Each path below is one point turned by a fixed rotation once a step. After each direction that follows a path, write how fast that rotation turns it, in degrees per step (0 if it stays still).
Each turn is a multiple of 5 degrees from 10 to 175, or 0.
Each row of a path follows its step; steps can be skipped.
Rotation 1:
step 0: [-0.61 -1.80 -3.12  3.80 -1.23 -2.97  1.66  0.45  0.50 -1.87 -2.11 -1.86
 -0.62 -3.68 -2.30 -2.05 -2.44 -0.48 -0.67  1.10  1.02 -0.96 -3.78 -1.88
 -1.07  2.17  0.10  0.53 -4.36  1.97  2.38  0.05  1.30 -0.47 -1.99 -1.10
 -0.95  1.05]
step 5: [-1.96 -2.57 -1.13  1.34 -3.98 -0.12  1.56 -0.95  4.60  0.32  1.97  1.33
  2.64  0.84 -2.53 -0.72  0.93 -2.76  0.09  0.09  2.55 -0.72 -0.31 -3.14
  1.75  0.09 -1.32 -0.69 -1.82 -0.18  1.09 -4.88  1.52 -0.69 -0.82 -2.19
  1.82 -2.13]
step 6: [-3.16 -1.38  0.70 -1.08 -1.09  2.56  0.02  0.29 -3.07  0.74 -1.14 -0.84
  4.37  0.42  2.12 -0.08 -1.85  0.28 -1.25 -1.21  1.26 -0.88 -0.06 -4.26
  3.62  4.17 -2.70 -0.14 -1.16 -0.02  0.70  0.41 -1.02 -0.52  2.98 -3.27
  1.45 -0.67]
step 7: [-0.74  0.65 -1.01 -0.28 -1.47 -0.09  0.44 -1.48 -1.31 -0.62  1.65  2.47
  1.82 -2.05  1.54  0.14 -5.89 -3.24 -5.11  2.95  0.56 -1.35 -1.50  0.26
 -1.45  0.52 -0.86 -1.06  0.85  1.96  2.00  2.59  0.00  1.80 -0.90 -1.70
  2.78 -0.73]
step 8: [ 0.39  1.33 -1.69  3.64 -1.07  0.61  3.08 -1.13 -0.95 -0.54  1.40  0.07
  3.17  0.23 -1.22  2.85 -1.03 -2.89 -1.16  0.05  2.78 -0.03  0.35 -1.53
  0.87  0.21  1.14 -2.80  2.80 -1.15  3.73 -1.30  5.10 -3.22 -0.79  1.17
 -0.12 -0.28]
step 9: [-0.98 -1.05 -2.24 -2.06 -2.86 -3.00  3.45  0.79  0.64  0.85 -1.64 -1.18
  3.11  1.94 -1.39 -0.85 -5.13 -0.70  1.98 -2.17  3.69  1.87 -1.65 -1.36
  1.91  3.60  0.56 -1.30 -0.57 -1.95  0.60 -0.55 -1.11 -0.23  1.59  1.34
 -0.03 -0.29]
step 11: [-1.05  1.78 -0.07  2.04  0.09  1.98 -1.44 -3.85 -0.66  0.00  0.04 -1.06
  0.71 -0.78  0.38  2.74 -3.45 -1.12 -3.44  3.21  3.53 -0.03  0.66 -2.04
  2.07  0.31 -0.39  1.61 -3.45 -2.29  1.96  2.28  2.87  0.14  1.38  0.69
 -3.12  1.69]
step 12: [-0.40  0.57 -5.39 -0.08 -0.07 -1.08  1.19 -2.72 -1.77 -1.82 -1.69  1.91
  0.52 -0.36 -4.59 -3.60 -1.17 -2.21 -0.73  2.32  3.35  0.89 -2.27  0.62
  0.02  3.17  1.43  0.65 -0.34  0.09  1.01  0.02  2.18 -0.96  0.77 -1.32
 -1.65 -2.51]
step 13: [-2.49  1.09  1.62  0.36 -1.07 -1.97 -0.06 -1.31  0.41  0.92  0.21  1.36
  4.12 -1.95 -3.24  2.59  1.00  0.39  0.60 -2.65  1.93 -0.33 -4.60  0.79
 -0.86  4.54 -0.28  0.30  1.28 -0.95  2.29  1.17 -1.03 -4.59  0.72 -1.55
 -1.28  1.01]
step 14: [-1.52 -0.05 -0.27 -1.78 -3.88 -1.01 -2.72 -2.89  1.32 -0.90 -0.26  1.77
 -0.59  0.49 -0.86  1.61 -3.66 -1.44 -1.87 -1.11  3.32 -1.72 -1.50  0.59
  1.54 -2.33 -3.27 -0.64 -1.36 -5.19  0.65 -0.55 -2.22 -0.55 -0.73 -1.73
 -0.76  2.37]
Directions:
[ 0.50  0.31 -0.25  0.98 -0.80  0.77  1.35  1.44 -0.52  0.35 -0.66 -0.52
  0.60  0.61 -0.24  0.00 -0.82  0.12 -0.09  0.23 -0.30  0.52 -0.16  0.04
 -0.20 -0.41 -0.52 -0.31 -0.15  0.38  0.37  0.86  0.26  0.54 -0.15  1.80
  0.76  0.49]	35
[-0.37 -1.10  0.26  1.00  0.51  0.48 -0.09 -0.27  0.83 -0.18 -0.09 -0.47
 -0.09  0.30  0.28 -0.07  0.09 -0.19  0.26  0.40 -0.54  0.05 -0.50 -0.72
  0.92 -0.17 -0.77  0.89 -1.75  1.02 -0.01  0.12  0.21  1.33  0.82 -0.23
 -0.66 -0.87]	70
[-0.72  0.71 -1.19 -0.67 -0.92 -0.85  0.22 -0.44  1.40  0.28 -0.20 -0.46
 -0.43 -0.63  0.66 -0.32 -1.25  0.18 -0.42 -0.16 -0.04 -0.08  0.17 -0.52
 -1.36 -0.26  0.26  1.28 -0.43 -0.26 -0.28 -0.08 -0.62  0.76 -0.28  0.51
  0.16 -0.27]	155
[ 0.75 -0.31  0.27  0.38 -0.21 -0.90  0.92 -0.51  0.41 -0.01  0.02 -0.11
 -0.98 -0.52 -0.22 -0.02  0.80  0.19  0.82 -0.52  0.45 -0.29 -1.04 -0.47
  1.01  0.89 -0.42  0.28  0.85 -0.45  1.32 -0.28 -0.75  0.47 -1.05  0.97
  0.28 -0.57]	85
[-0.79  0.62  0.58  0.15  0.94 -0.05 -0.19 -0.34  0.95  0.14 -0.21  0.79
 -0.89  0.35  0.49  0.27 -0.17 -0.59 -0.35 -0.27 -0.08 -1.05 -0.80 -0.25
 -0.59 -0.09 -0.57 -1.36  0.04  0.37  0.43  0.38  0.56  0.88 -0.49  0.14
 -0.15  1.90]	110
[-0.16  0.74  0.96  0.53 -0.82 -0.48 -0.02 -0.31  0.85 -0.08  0.57 -0.22
  0.44 -0.03 -0.01  1.12  0.39  0.60 -1.18 -0.23 -0.04  0.79 -0.53  1.53
  0.78 -0.03  0.28  0.38  0.37  0.11 -0.86  0.39  0.95  0.96 -0.68 -0.56
  0.73 -0.25]	120
[-0.21 -0.54  0.65 -0.94 -0.41  1.46 -0.40  0.35  0.65  1.05 -0.96 -0.13
  0.08 -0.53  0.08  0.59 -0.21  0.19  0.31  0.41 -0.01 -0.17 -0.20  0.88
  0.12  0.53 -1.27  0.03  0.26 -1.09 -0.09 -1.18 -0.75  0.50  0.86 -0.24
  0.86  0.36]	90
